Turns in one plane each, and the order they were made in; the first pair answered:
turn X:
[-1.02  0.56 -0.93 -0.01  0.79  1.62  2.05  0.67 -0.80  0.54 -1.23 -1.10
 -0.12]  ->  [-1.33  0.85 -1.46  0.29  0.64  1.38  1.55  0.72 -1.33  1.12 -0.54 -0.65
 -0.43]
[-2.06 -0.01 -0.58  1.00 -1.57 -2.07 -0.14  2.36  2.26  5.23  1.80  3.35
 -1.62]  ->  [-1.28  0.03  0.21  0.54 -0.46 -3.30 -0.49  1.85  3.54  3.87  3.04  2.58
 -2.40]
[-0.95  0.88  1.54 -2.05  1.05 -1.57  4.54  1.69  4.84  0.82 -0.98 -1.16
  0.31]  ->  [-1.34  0.79  1.28 -1.79  0.15 -0.17  4.77  2.12  3.77  1.54 -2.36 -0.91
  1.22]
[ 0.34 -0.18 -0.98  1.30 -0.11  0.10 -0.76 -0.68 -1.34  0.31  1.15  2.06
 -1.03]  ->  [ 1.04 -0.16 -0.18  1.10  0.35 -0.60 -0.72 -1.06 -0.78 -0.52  1.87  1.78
 -1.44]
turn Z:
[ 0.21  0.61 -1.13  1.48 -0.83 -0.74 -0.48  0.17  2.17  1.82  0.74  2.72
 -1.06]  ->  [ 1.29  0.11 -2.14  1.49 -0.14 -0.62 -1.64 -1.31  0.62 -0.25  1.64  2.03
 -1.45]
[ 2.03 -0.41  1.97 -0.02  1.44  0.25 -1.34 -0.71  0.50 -2.34  0.00 -0.99
 -0.86]  ->  [ 1.49 -0.13  0.78 -0.89  1.83 -0.10  1.81  0.16  0.65 -2.28 -1.87 -1.16
 -0.23]
[ 0.31  0.83  1.95  0.63 -0.14  0.18 -1.51  0.51  0.23  0.79  0.32 -0.05
  0.90]  ->  [ 1.08  0.10  0.40  0.15  0.90  0.05 -1.28 -0.52 -1.30 -1.38  0.54 -0.97
  0.72]
[-0.31  1.57  0.09 -1.54  2.03 -4.13  1.68  0.44  2.45 -0.27  0.20 -1.03
 -0.83]  ->  [-0.33  1.68  1.65 -0.99  1.41 -3.97 -0.62  0.52  2.94  0.62  1.43 -0.39
 -1.17]
turn F:
[-0.33  0.35 -0.62  1.95  0.16 -1.67 -2.86  0.11  0.33  2.11  2.84  2.76
 -2.42]  ->  [-0.30 -0.25 -4.53  1.33  0.72 -1.05 -0.63 -0.67 -2.94 -0.21  1.45  1.89
 -1.72]
[ 0.80 -0.15  1.27 -1.82 -1.03  0.77 -3.06  2.16  2.82  4.09  0.12  0.03
 -1.79]  ->  [-0.30 -0.34 -4.14 -1.78 -1.50  2.11 -0.90  1.85 -1.92  3.36 -1.23  0.17
 -0.76]
[ 1.44  1.26  0.54 -2.52  1.34 -4.12  3.13 -1.45 -0.13 -3.17 -0.54 -0.45
 -1.99]  ->  [ 0.09  2.23  3.32 -0.84 -0.25 -4.21  0.44  0.18  2.22  1.65  0.90  1.56
 -2.67]
[-0.90  0.98 -2.32 -0.62  0.69 -0.91  1.44  0.12 -0.71  1.25  0.72  0.34
 -1.28]  ->  [ 0.20  0.61 -1.22 -1.56  1.61 -1.49  1.74 -0.39  0.30 -0.57  0.75 -0.83
 -1.46]
turn P:
[ 0.22  1.25 -0.61  0.91  2.40 -0.33  0.81  1.03  0.33 -0.97  1.68  1.12
  2.17]  ->  [ 0.17  1.26 -0.85  1.33  2.19 -0.04 -0.03  0.73 -0.15 -0.82  2.10  1.32
  1.96]
[-2.12  0.54 -1.24  1.12 -0.29 -1.08  2.06  2.74  2.98  3.34 -0.38  1.79
 -0.24]  ->  [-1.33  0.49 -1.58  0.13  1.12 -2.83  2.88  2.16  3.51  1.26  0.56  0.88
 -0.94]
[ 0.65  1.15  1.78  0.16 -0.37  2.15 -1.97  2.67 -1.91  1.93  0.98 -1.14
 -0.06]  ->  [ 0.64  1.21  2.42 -0.55 -0.09  1.77  0.24  3.22 -0.48  1.88 -0.48 -1.45
  0.56]
[-0.75  0.69  1.45 -0.59  1.61 -1.95 -0.68  0.59  1.43 -1.55  1.34  2.41
 -1.78]  ->  [-0.90  0.53  1.21 -0.03  0.96 -1.41 -2.18  0.44  0.27 -0.58  1.80  2.92
 -1.75]
turn Y:
[ 0.66  0.93  0.04 -1.20  2.49 -2.07  0.24 -0.93  2.08 -1.95  0.47 -1.18
 -0.60]  ->  [ 0.71  0.68 -0.92 -1.62  2.28 -1.26  1.18 -1.00  0.58 -2.80 -0.66 -1.63
  0.03]
[-0.91  1.70  1.44  0.96  0.44  0.50 -3.10  3.76  0.03  1.65  0.11  1.84
  0.00]  ->  [-0.43  1.70  2.34  0.17  0.98 -0.06 -1.39  4.07  1.34  1.34 -1.24  1.16
  0.62]
[-1.23 -0.60  1.51  1.06 -2.17  3.56  0.34  1.57 -1.23  1.93 -3.38  0.18
  2.30]  ->  [-1.52 -0.61  1.08  1.67 -2.40  3.30 -1.61  1.13 -2.08  2.66 -2.03  0.83
  1.47]
[ 0.20 -0.08 -2.17  1.56  0.31 -0.78 -0.69 -2.01 -1.28 -0.71  1.84  0.35
  0.55]  ->  [-0.01  0.30 -0.60  1.49  0.77 -1.76 -1.04 -1.44  0.87 -0.06  2.66  0.62
 -0.28]

Between the rows of a pair lie two turns.
[-1.11 -0.05  0.34 -0.74  0.25 -1.17  3.17  1.46  2.64  0.18 -1.80 -0.27
  0.79]  ->  [-1.35  0.19  0.50  0.20  0.51 -2.64  0.25  0.83  3.23  1.19  1.42  0.46
 -1.31]
P, F
[ 0.42  1.14  2.16 -0.31  0.61 -0.49 -1.22 -0.08  3.77 -0.10 -0.24  0.00
 -1.18]  ->  [-1.80  1.60 -0.64  0.12 -0.37  0.04  1.34  1.25  2.03  2.32 -1.88  1.21
 -0.37]
F, P
[-0.06 -0.71  0.49 -0.15  1.85 -0.09  2.73 -0.38  1.80 -1.16  1.52 -0.70
 -3.19]  ->  [-0.50 -0.57  2.28  0.21  1.11  0.66  1.64  0.36  2.67  0.45  1.39 -0.10
 -2.98]
Y, F
[ 0.10 -0.28 -4.97  0.60  0.62 -1.43 -1.20 -1.38 -3.92 -1.51  3.29  0.09
 -2.12]  ->  [-1.02  0.81 -3.69 -1.52  1.62 -2.76  5.64  1.51  0.67 -0.17 -0.08 -0.08
 -0.75]
X, Z
[-1.72  0.69 -2.24 -0.67  1.66 -2.71  4.45  2.07  2.17  2.81 -0.47  0.86
  0.20]  ->  [-0.59  0.06 -4.71 -0.89  2.61 -2.86  4.07  0.47 -0.72 -0.06  0.39 -0.15
 -0.46]
Y, P
[ 1.15  2.15  0.11  4.06 -3.23  1.96 -3.67 -0.66 -1.14 -0.12 -1.44  1.10
  0.93]  ->  [ 1.03  2.42 -2.18  2.15 -2.16  1.81  1.68  0.00 -1.45 -1.60 -4.43  0.12
  2.06]
F, Z
[-1.53 -0.01 -0.87 -0.47 -0.12 -1.82  4.66 -0.89 -1.38 -0.04 -2.40 -0.48
  2.19]  ->  [-2.18 -0.15 -2.05  1.71 -1.20 -1.79 -0.51 -2.03 -3.44  2.11  1.70  1.06
 -0.02]
Y, Y
[ 1.89 -1.08  3.07 -1.16  0.20  2.29  0.15 -1.84  1.04 -3.21 -3.05 -1.35
  2.42]  ->  [ 1.40 -1.31  1.55 -0.29 -0.67  3.50 -1.11 -2.31 -1.69 -2.71 -3.16 -1.09
  2.77]
Y, P
[-2.64  1.74 -2.62  0.51 -0.94 -0.40  2.26  1.92  0.08  2.74 -0.07  2.02
  0.09]  ->  [-1.77  1.82 -2.48 -0.61  0.53 -2.18  3.42  1.49  1.59  0.94  0.81  1.17
 -0.75]
P, X
[-0.85  0.81  0.15 -0.85  1.21 -2.51  3.21  1.07  3.29  1.75 -0.87  0.01
 -0.28]  ->  [-0.66  0.54  1.48  1.19 -0.12 -1.73 -2.75  0.06  2.14  3.17  2.16  1.00
 -1.52]
F, Z
[ 0.75 -0.58 -1.83 -1.74  1.76 -1.12  2.66 -0.82 -0.45 -2.11  0.71 -0.43
 -0.77]  ->  [ 0.44 -0.15 -0.26 -1.37  1.87 -2.27  2.45  0.25  1.87 -0.02  1.66  0.47
 -1.52]
Z, P
[ 0.60 -0.41  2.21 -0.04 -2.44  3.02 -0.01 -0.22 -1.58  2.57 -0.39 -2.00
  2.89]  ->  [-0.21 -0.03 -0.38  0.97 -2.25  1.52 -1.83 -0.65 -2.38  4.06  2.82 -0.57
  0.83]
X, X
[-1.20  0.67 -1.54  1.67 -0.98  1.52 -1.98 -0.91 -2.14  0.73  0.29  0.04
  0.60]  ->  [-0.28  0.46 -0.76 -0.19  0.12  1.43  1.51 -0.83 -1.02 -1.82 -2.29 -1.60
  1.86]
P, F
[ 1.11  0.29 -1.84 -1.44  1.28 -3.68  1.20 -0.53 -0.66 -4.32  1.68 -1.45
 -3.07]  ->  [-0.70  1.48  3.08  0.28 -0.60 -3.35 -0.89  2.18  3.49  2.05  1.92  0.91
 -2.95]
Z, Z
[-1.17  1.05 -2.70 -0.64  0.23 -1.30 -1.49 -0.47 -3.15  0.56  1.93  0.21
 -2.29]  ->  [ 0.97  0.43 -0.32 -2.21  1.57 -1.81 -0.36 -1.15 -0.96 -3.13  0.48 -2.06
 -1.74]
F, X
[-1.29  1.68  2.03  0.29 -1.47 -1.15 -1.04 -0.29  2.83  5.07  1.85  3.48
 -1.54]  ->  [-1.31  1.57  2.53 -1.09 -1.14 -0.41  3.01  0.51  3.99  4.02 -1.75  2.51
  0.47]
Y, X
[ 0.59 -0.18 -1.26  0.28  0.96 -1.22 -0.27  0.73  0.04  0.00  2.17  0.17
 -2.05]  ->  [ 0.74 -0.11 -0.62 -0.88  1.23 -1.02  2.08  1.11  1.02 -0.97  0.20 -0.58
 -1.19]
Y, Y
[ 0.70 -1.58 -3.63  0.91  0.00  0.56  0.16 -1.29 -2.72 -0.42 -0.68 -0.20
 -0.88]  ->  [-0.09 -0.79 -2.70 -0.07  0.38 -0.62  3.68  0.59  0.22  1.05 -1.97  0.15
 -0.60]
Z, P
[-3.04  1.05 -3.14  1.89 -1.64 -0.54  0.77  2.21  0.13  4.81  1.61  2.67
 -1.78]  ->  [-2.58  1.30 -1.62  0.03 -0.69 -0.97  4.80  3.09  2.78  3.77 -1.07  1.42
 -0.40]
Y, Y
[-0.40 -1.06 -4.26  0.45  1.19  1.10  1.13 -0.12 -4.14 -2.38  0.39 -0.16
 -0.31]  ->  [-1.34 -0.68 -2.24  2.22  0.18  0.42 -2.66  0.17 -2.70  1.30  3.16  1.67
 -1.68]
P, Y
[ 1.24  2.09  0.11  0.02  0.88 -1.83  4.09  0.15  1.04 -0.50 -1.27  1.00
  0.11]  ->  [ 0.16  2.19  1.33  1.61 -1.27  0.01  1.63  1.11  0.81  2.89 -1.10  2.43
  0.69]
Y, Z
[-1.24 -0.09 -2.28  1.16 -0.21 -0.39 -0.42  0.29 -0.97  1.05  1.12  1.19
 -0.74]  ->  [-0.11 -0.34 -2.06 -0.32  0.85 -0.28  1.93 -0.04 -0.63 -1.70 -0.53 -0.44
  0.11]
P, F
[-1.76  0.71 -1.79  1.86 -1.16  1.63 -1.25  1.20 -0.32  3.45 -0.07  1.62
  0.08]  ->  [-0.23  0.18 -4.88  0.29  1.11  0.35  0.65 -0.82 -2.19 -1.21  0.55 -0.09
 -0.76]
X, F
[ 0.83  0.53  3.16  0.37 -0.45  0.88 -1.16  0.69  5.16  0.32  0.66  0.81
  0.94]  ->  [ 1.67 -0.44 -1.37 -1.33  1.50  0.44  2.52 -0.72  2.20 -4.49 -0.62 -1.12
  1.21]
Z, Z
[-0.48 -0.16  2.82 -1.01 -0.84 -0.08 -1.59 -0.01  1.97 -0.47 -0.13 -0.72
 -0.07]  ->  [-1.14 -0.44  2.24 -0.57 -1.79  1.25 -1.31  0.53  0.92  0.50 -1.35 -0.39
  0.86]
X, X
[ 2.21  0.00  2.16 -0.92  0.88  0.14 -0.91 -1.33  1.03 -2.53  0.52 -1.10
 -0.44]  ->  [ 1.62 -0.03 -0.96 -1.21  0.47  1.18  1.16 -1.15 -1.55 -2.94 -1.34 -1.03
  0.71]
Z, Y
[-1.37  1.31  1.65  0.25 -0.75 -0.25  1.30  1.97  2.45  1.93 -0.86 -0.35
  0.65]  ->  [ 0.03  0.37  1.64  1.36 -0.75  0.19 -3.60 -0.04  0.24  0.24  1.99 -0.65
 -0.68]
X, Z
[ 0.23 -0.03 -2.48 -2.11  0.26  1.02  3.21  0.14 -2.94 -2.09 -3.28 -1.17
  2.60]  ->  [ 2.84 -0.05  2.69 -2.04  1.89 -1.67 -1.84 -1.58  1.31 -3.83  1.22 -1.98
  0.00]
F, P
[-0.13  0.08 -2.24  0.20  0.85  0.19  0.31 -1.36 -1.18 -1.16 -0.48 -0.33
 -0.42]  ->  [-0.51  0.70 -1.61 -0.19  1.21 -0.58  1.92 -0.24  0.76 -0.08 -0.89  0.13
 -0.50]
Z, P
[ 0.05 -0.16  0.58 -0.41 -0.77  3.29 -1.16 -1.87 -3.58 -1.08 -0.52  0.61
  1.90]  ->  [ 1.17 -0.19  2.66 -0.77 -0.01  2.29 -2.68 -2.47 -1.53 -1.95  0.79  0.18
  0.99]
F, Y
[ 2.24 -1.22  2.33 -0.75  1.31 -0.72 -1.23 -1.32  1.15 -3.27  1.04 -1.69
 -0.36]  ->  [-0.14 -0.05  3.66  0.37 -0.15 -1.00  0.05  1.36  3.85  2.08  0.35  0.25
 -0.02]
Z, F
[ 0.39  0.62  1.21  1.25  0.03 -1.63 -0.81  2.11  3.13  2.32  0.66  0.43
 -0.32]  ->  [ 2.26 -0.30  0.64  1.12  0.81 -1.53 -3.23 -0.13  1.23 -1.26  2.00 -0.93
 -1.02]
X, Z
[-0.98  2.66 -0.36  0.38 -1.49 -0.05  0.86 -0.19  2.26  2.14  0.44  0.93
  0.17]  ->  [-0.60  2.33 -2.99 -0.44 -0.56 -0.08  2.36 -1.03  0.03 -0.24  0.04  0.09
 -0.07]
F, P
[-0.01 -0.47 -3.10 -1.33  0.74  0.30  4.51 -0.11 -1.22 -2.41 -2.66 -1.51
  0.88]  ->  [ 0.12 -0.93 -4.45  0.54  0.16  0.95 -0.39 -1.95 -4.25 -2.22  0.36 -0.69
 -0.45]
P, P
[ 0.84 -1.22 -2.00  0.47  0.58  0.30  1.32 -2.74 -2.16 -4.66 -1.29 -1.60
 -1.20]  ->  [ 1.54 -0.68  1.09 -0.41  1.51 -1.40  1.63 -2.22  1.64 -4.74 -0.48 -2.04
 -1.78]
F, Z
[-1.02 -0.09 -4.70  1.20  0.07  0.42  0.71 -0.12 -3.38  0.29  1.10  0.26
 -0.37]  ->  [-0.03  0.27 -1.38  0.77  1.40 -2.86 -1.14 -0.41  0.71 -0.01  4.02  0.05
 -2.60]
Y, X
[ 1.74 -0.61  2.80 -0.33 -0.14  2.09 -0.72 -0.21 -0.65 -3.04 -1.50 -1.95
  1.44]  ->  [ 0.94 -0.81  1.16  0.57 -0.99  2.85 -2.30 -0.65 -2.86 -2.06 -0.62 -1.17
  1.10]
Y, X
[ 0.68  0.55  2.66  0.05 -0.13  0.81 -1.17 -0.49  0.36 -0.93 -0.78 -1.68
  0.10]  ->  [ 0.66  0.47  1.48  0.23 -0.12  1.30 -0.42 -0.59 -1.03 -1.42 -1.64 -1.75
  0.60]
X, Z
[ 0.56  0.48  2.52 -1.37  1.51 -0.01  1.06 -0.46  2.49 -0.77 -0.83 -0.78
  0.13]  ->  [ 0.96  0.19  2.48 -0.86  1.47  0.05 -1.65 -1.28  1.51 -1.32  0.86 -0.87
 -0.92]
Z, P
[ 0.65 -0.59  3.73  1.21 -1.33  1.94 -0.66  1.70  2.38 -0.52  0.02 -0.20
  0.75]  ->  [ 0.93 -1.07  2.17  0.01 -0.54  2.43  1.51  1.20  0.88 -2.80 -1.49 -1.37
  1.62]
P, Y
[ 0.71 -0.04  1.46 -1.21 -0.19 -0.15  2.73  1.06  2.44 -0.28 -0.87 -0.74
 -0.43]  ->  [ 2.14 -0.75  1.48 -0.79  0.30  0.01 -0.72 -1.02  0.70 -2.31  1.30 -1.13
 -1.28]
Z, Z
[ 1.00 -0.10 -2.02 -0.78  1.67  1.34  1.87 -1.51 -0.99 -1.63 -2.33 -1.72
  0.96]  ->  [-0.84  0.70 -0.96 -0.28  0.65  1.19  3.08  0.72  1.08  1.96 -3.18 -0.31
  1.37]
P, Z
[-0.96 -0.83  2.12  1.96 -1.18 -1.82 -3.29  0.44  0.91  1.73  0.11  0.72
  0.05]  ->  [-0.62 -0.46  2.58  0.31  0.08 -2.88  0.20  1.08  2.90  0.59 -1.33 -0.20
  0.44]
P, P
[ 0.50  0.48  1.34 -0.43  0.52 -3.21  3.05  1.49  4.69 -1.46  1.42 -0.95
  1.34]  ->  [-0.44 -0.31 -1.98 -0.14 -0.89  0.20  4.59  1.47  0.10 -2.07 -1.77 -1.18
  3.94]
Y, X
[ 2.10 -0.25 -0.69 -0.82  1.23 -2.72  0.09 -2.36 -0.60 -1.38  2.08 -1.44
 -2.97]  ->  [ 1.25  0.60  2.31 -1.14  0.92 -3.02  1.64 -0.46  2.84  0.83  0.55 -0.92
 -2.21]
F, Y
[ 1.26 -1.03 -0.39 -0.18 -0.07  1.39  0.08 -1.42 -2.26 -2.37 -0.23 -1.08
  0.75]  ->  [-0.41 -0.07  1.38  1.36 -1.33  1.23 -2.17 -0.04 -0.71  1.84  0.98  0.95
  0.22]
F, F
[-1.73  2.14 -6.94  1.50 -0.84  0.23  4.81 -0.04 -2.37 -0.54 -0.47 -0.39
  1.69]  ->  [-0.91  2.02 -5.69  0.59 -0.51  0.73  5.77 -0.09 -1.69 -1.92 -1.83 -1.65
  2.58]
Z, F
[ 0.49  0.36  0.18 -1.75  1.08  0.09  1.33  1.54  3.40 -2.09 -0.62 -0.46
  0.97]  ->  [-0.06 -0.36 -2.06 -0.83 -0.46  2.52  0.69  1.02 -0.47 -1.86 -1.74 -0.04
  2.09]
X, Y
[ 0.50 -0.78  0.05  0.30 -0.87  2.86 -3.05 -1.25 -4.78 -1.03  0.06  0.25
  0.52]  ->  [-1.24  0.04 -3.33 -0.35 -0.22  1.59  1.13  0.13 -4.97  0.05 -1.08  0.94
  0.52]
Z, X
[ 1.21  0.15 -1.00 -1.45  1.86 -2.24  0.72 -0.85  0.80 -1.89  1.44 -0.52
 -1.33]  ->  [ 0.17  0.62  2.21 -0.13  0.17 -1.49 -0.76  0.65  2.92  1.84  1.01  0.78
 -0.78]
X, F
[ 1.55 -0.68  0.91  0.73  1.26 -1.85 -2.89 -0.89  1.72 -0.10  2.62 -0.73
 -1.70]  ->  [-0.89  0.32  0.22  1.54 -0.57 -0.77 -1.44  1.45  1.95  4.01  1.09  1.04
 -0.76]
Y, F
[-0.63 -1.01 -0.74 -0.70 -0.34 -0.97  4.65  1.27  1.16  2.08 -0.60 -1.17
 -0.67]  ->  [-0.24 -1.51 -3.10 -0.70  0.04 -0.92  4.22  0.11 -1.31  0.30 -0.11 -1.73
 -0.92]
Y, P
[ 0.37 -0.21 -0.84  0.63  0.63 -1.66  0.92 -0.79 -1.80 -1.41  0.28 -0.57
  1.20]  ->  [ 0.13 -0.16 -0.07  1.55  0.29 -1.64 -1.08 -0.59 -1.41 -0.09  1.77  0.39
  0.38]
P, Y
[ 1.48 -0.12  0.54 -1.51  1.58 -0.66  1.74 -0.12  1.82 -1.31 -1.26 -0.54
  0.56]  ->  [ 1.19 -0.35  0.75 -1.19  0.60  0.94  1.64  0.13  0.95 -0.76 -2.60 -0.54
  1.69]
Z, Y
[-0.14  1.25 -0.65 -1.31  0.81  0.21  1.37 -0.13  1.30  0.24 -0.90 -0.79
  0.27]  ->  [-0.41  0.88 -2.16 -0.58  0.00  1.19 -0.30 -0.87 -1.27  0.25 -0.11 -0.45
  0.10]
Y, Y
[-2.63  0.06 -0.91  2.58 -1.70  1.98 -0.20  1.96 -1.58  5.25 -0.43  2.12
 -0.02]  ->  [-0.67 -0.66 -3.51  2.23  0.39 -0.25 -2.32 -0.93 -3.62  1.06  3.33  1.24
 -2.60]
X, Z
[ 0.01  0.14  2.25 -0.88  0.12  0.56  1.73  0.18  1.38  0.84 -0.28  0.22
  1.22]  ->  [-0.02 -0.20  1.55  0.26 -0.41  0.97 -1.70 -0.49 -0.49  1.26  1.49  0.84
  0.83]
F, Z
[ 1.14 -0.11 -0.11 -1.30  0.55 -0.40  2.50  1.48  0.13 -1.36 -0.65  0.00
  0.04]  ->  [-0.26  0.43 -0.46 -0.07 -1.07  0.46  1.35  2.22 -0.39  1.61 -0.65  1.25
  0.42]
Z, F
[ 0.50 -0.50 -3.17 -1.50  0.42  0.65  2.49 -2.01 -0.43 -2.59 -0.45 -1.08
  0.54]  ->  [ 1.66 -0.15  1.27 -1.46  0.92 -0.77  0.53 -1.67  3.49 -2.22  0.73 -1.35
 -0.28]
F, Z
[-1.60 -1.15 -2.37  0.74 -0.35  0.12  1.16 -0.23 -0.34 -0.18 -1.09 -1.21
 -0.13]  ->  [-1.02 -1.00  0.69  0.13  0.08 -0.61  0.87  0.04  2.59 -0.14 -0.93 -1.58
 -0.23]
F, Z
[ 0.59  0.73  2.42  1.30  1.38  0.51 -0.97  0.14  0.76 -1.53 -2.63 -0.19
  0.93]  ->  [-1.17  1.19  1.12  2.47  0.46  0.58 -1.89  0.70 -0.12  1.40 -1.51  1.43
  0.47]
F, X
